In the rows, zero is written as 128.
Named moves, each a turn or a mirror, and the order they were made in; the first pair answered
move j_209:
[ 97 121 118 110 146 195 160  93 140 126 186 140 137 155  18 134 145 110
 136] => [142 187 120 127 152  94 100 131 137  99 133  58 169 135  96 170 100 154
 213]
[121 143 105 111 101 115 121 147 112 134  74  88 128  95 143  87 112 163
 117] => [103 116 109 106 101 155 146 132 113 143  99 121 116 101 106  69 129 143
  84]
[148 107 148 161 142 150 134 108 124 139 159 129 118 118 108 137 101 143
  75] => [166 133 146 165 146 112 113 120 124 134 142 102 128 117 139 149  90 161
 102]
[104 122 148 125 129 141 143 141 127 133 139 155 131 119 133 111 142 135
 106] => [122 146 148 127 128 106 123 148 124 124 122 126 139 112 152 118 131 149
 138]
move j_429:
[100 112 128 128 174 122 110 133 146 122 167 103 138 136 100 154 140 151
 143] => [100 111 124 129 172 127 112 131 147 126 170 109 137 137  96 148 141 148
 141]
[133 137 130 126 120 135 112 119 129 136 124 128 126 119 133 127 108 124
 124] => [136 132 131 127 122 149 112 122 128 135 127 130 124 121 129 125 107 123
 121]
[117 124 145 111 136 103 139 120 142 128 133 113 110 147 128 147 130 109
 143] => [116 119 142 112 134 118 148 111 139 131 146 121 105 144 116 141 132 105
 132]
[143 163 110 175 139  86  90 185 114 115  78  88 145  93 197 129 116 169
 161] => [104  92 102 162 128 212 139 142 117 145 129 185 108  96 103  88 149 127
  60]
move j_394:
[161 134  99 135  99 158  97 121 122 145 124 144 117 109 113 130  98 120
 108] => [126 122 104 142 113 170 107 138 123 143 131 162 128  98 124 101 118 147
 100]
[163 135 102 150  85 149  92 108 111 129 117 122 128 148 119 151 109 133
 111] => [144 131 100 153  93 165  90 120 105 127 118 142 139 128 126 115 125 153
 101]
[149  76 128 135 117 178 134 166 130 124 135 163 144  40 136 130 127 120
  60] => [115  63 152 126 132 164 172 173 130 120 145 166 142  58 142 119 158 122
  70]
[116 151 110 140 147  77 134 146 135 108 103  97 144 144 162 162 131 139
 159] => [134 160 105 143 143  79 119 133 137 116 100  99 142 138 158 165 118 138
 160]
move j_629:
[101 107 156 106 141 118 166 125 117 130 149 114 117 181 126 136 157 103
 127] => [100 105 119 130 135 169 127 141 117 135 141 158 136 112 137  90 144 157
  94]
[ 57 109 154 146 139 112 153 158 134 169 121 118 129 130 154 141 199 141
 108] => [112 129 102 162 113 156  73 148 142 179 101 136 133  75 162 138 137 162
  94]
[140 137 122 126 115 121 129 115 134 103 131 128 131 127 124 133 130 132
 130] => [131 134 132 127 125 118 138 120 132 103 134 128 132 132 126 125 139 139
 127]
[121 113  91 147 124  86  89 121 171 107 106 114 139 135 125 120 112 147
 175] => [106 110 106 141 132  77 108 122 170 103 111 106 135 150 130 121 127 142
 178]
Now pairs of rows:
Each pair is two moves apart.
[205 156 136 137 118 149 129  74  99  86 114  57 149 111 130 167 100  97
 149] => [193 157 144 138 122 137 137  78 100  84 118  57 148 116 133 170 109  94
 154] -> j_209 j_429
[133 121 101 139 131 163 126 139 128 132 140 164 129 101 111  93 124 140
 100] => [100 110 134 126 148 131 175 138 124 127 150 145 117 146 112 102 157 123
 117] -> j_394 j_394
[189 123  90 142  97 171  77  89 129 140 131 139 130 110  95 145  57 124
  96] => [171 137  88 161 112 151  64 131 120 127 116 134 159  76 143 112  77 188
 110] -> j_394 j_209
[104  92 136 143 127 148 161 126 127 154 160 131 106 120 120 101 173 130
  94] => [162 118 123 133 104 125 131  98 127 154 142  95  92 139 105 157 121  84
 118] -> j_629 j_629
[157 148 138 126 132  86 129 146 116 122 116  98 137 158 148 145 130 120
 153] => [153 142 117 143 126 125 103 165 118 123 112 128 154 110 158 103 128 163
 126] -> j_629 j_629
[100 143 134 152 142 127 117 161 112 106 117 143 164 105 149 108 155 176
 153] => [130 125 106 151 114 190 106 117 114 128 134 176 136 105  92 121 120 130
 105] -> j_629 j_429
[107  96 132 154 147 121 195 141 156  99 145 129 113 196 110 140 181  77
 110] => [190 132  61 172 104 160  89 124 156 107 109 135 119 140 107 153  90  90
  93] -> j_629 j_629
[140 148 121 133 123 121 162  97 157 150 125 129 104 171 107 185 122  59
 101] => [123 181 129 151 143  67 139 156 152 125  93 101 147 133 183 159 143 133
 142] -> j_629 j_209
[105 112 142 152 143 125 125 137 107 136 142 134 125 165 104 142 175 108
 117] => [149 130 110 155 125 141  80 122 109 141 127 130 123 143  98 156 129 113
 108] -> j_629 j_629
[108 116 168 116 110  31 174 151 115  89 127  67 139 183 163 118 131 133
 157] => [186 139 117 126  73  63  97 126 123 106 108  61 135 149 150 138  47 125
 145] -> j_394 j_394
[111 140 142 127 169 134 162 151 135 130 145 135 153 111 117 138 120 131
 123] => [129 143 141 122 163 125 159 136 136 129 141 121 141 122 109 163 101 108
 131] -> j_394 j_394
[117 149 180 114 112  72 164 111 117 109 109  85 112 183 119 149 134  96
 159] => [ 82 108 144 129 103 177 151 126 118 131 130 170 119 122  95  67 159 141
  83] -> j_429 j_629
[ 86 112 146 132 148 144 163 153 115 121 136 146 142 123 140  74 171 169
 104] => [ 88 130 166 120 154  93 184 146 118 111 135 111 137 166 140 121 173 138
 136] -> j_394 j_429
[165 145 111 147 121  89  41 137 148 111  89  38 150  99 125 161  63 132
 148] => [ 97  67 107 145 120 208 104 119 149 145 150 141 124  92  53  89 114 119
  50] -> j_429 j_394
[147 143 131 103 105 110  97  91 140 125 115  88 108 157 127 181  96  70
 139] => [ 87 111 114 133 121 182  94 137 135 133 121 162 144  79 150  80 143 162
  91] -> j_629 j_629
[ 97 154 132 104 122 216 211 105 117 161 176 174  76 221  80 112 148  79
  72] => [181 255 118 118 118  84 119 138 114 125 111  62 110 203 175 179  68 113
 180] -> j_394 j_209
[120 110 109 129 111 178 114 125 101 131 129 167 113 119 104 105 120 122
  78] => [ 90  99 141 123 129 154 163 133 102 117 142 163 116 144 104 107 154 121
  95] -> j_394 j_394
[176 145 113 147 173  70  74 137 159 146 106 141 146 134 135 178 147 122
 173] => [153 108 106 135 163 145 105 103 158 164 139 193 115 145  72 159 157  86
 120] -> j_429 j_629
[166 150 112 142 122 135  82 132 134 120 118 124 137 100 145 148  91 119
 134] => [159 154 114 141 129 117  87 137 131 117 120 112 137 106 153 154 101 124
 144] -> j_209 j_429
[143 167  89  91 188 118 126 105 131  98 154  78 103 141  70 141 175  90
  98] => [153 165  64 105 176 161  91 122 131 101 147 111 118  96  79 107 165 121
  75] -> j_629 j_629
[114  83 122 136  72 192 115 101 170 165 150 144 115 138  70 153 126 127
  93] => [156 133 131 139  82 100  83 120 171 139 116  72 132 141 127 200  98 141
 163] -> j_629 j_209
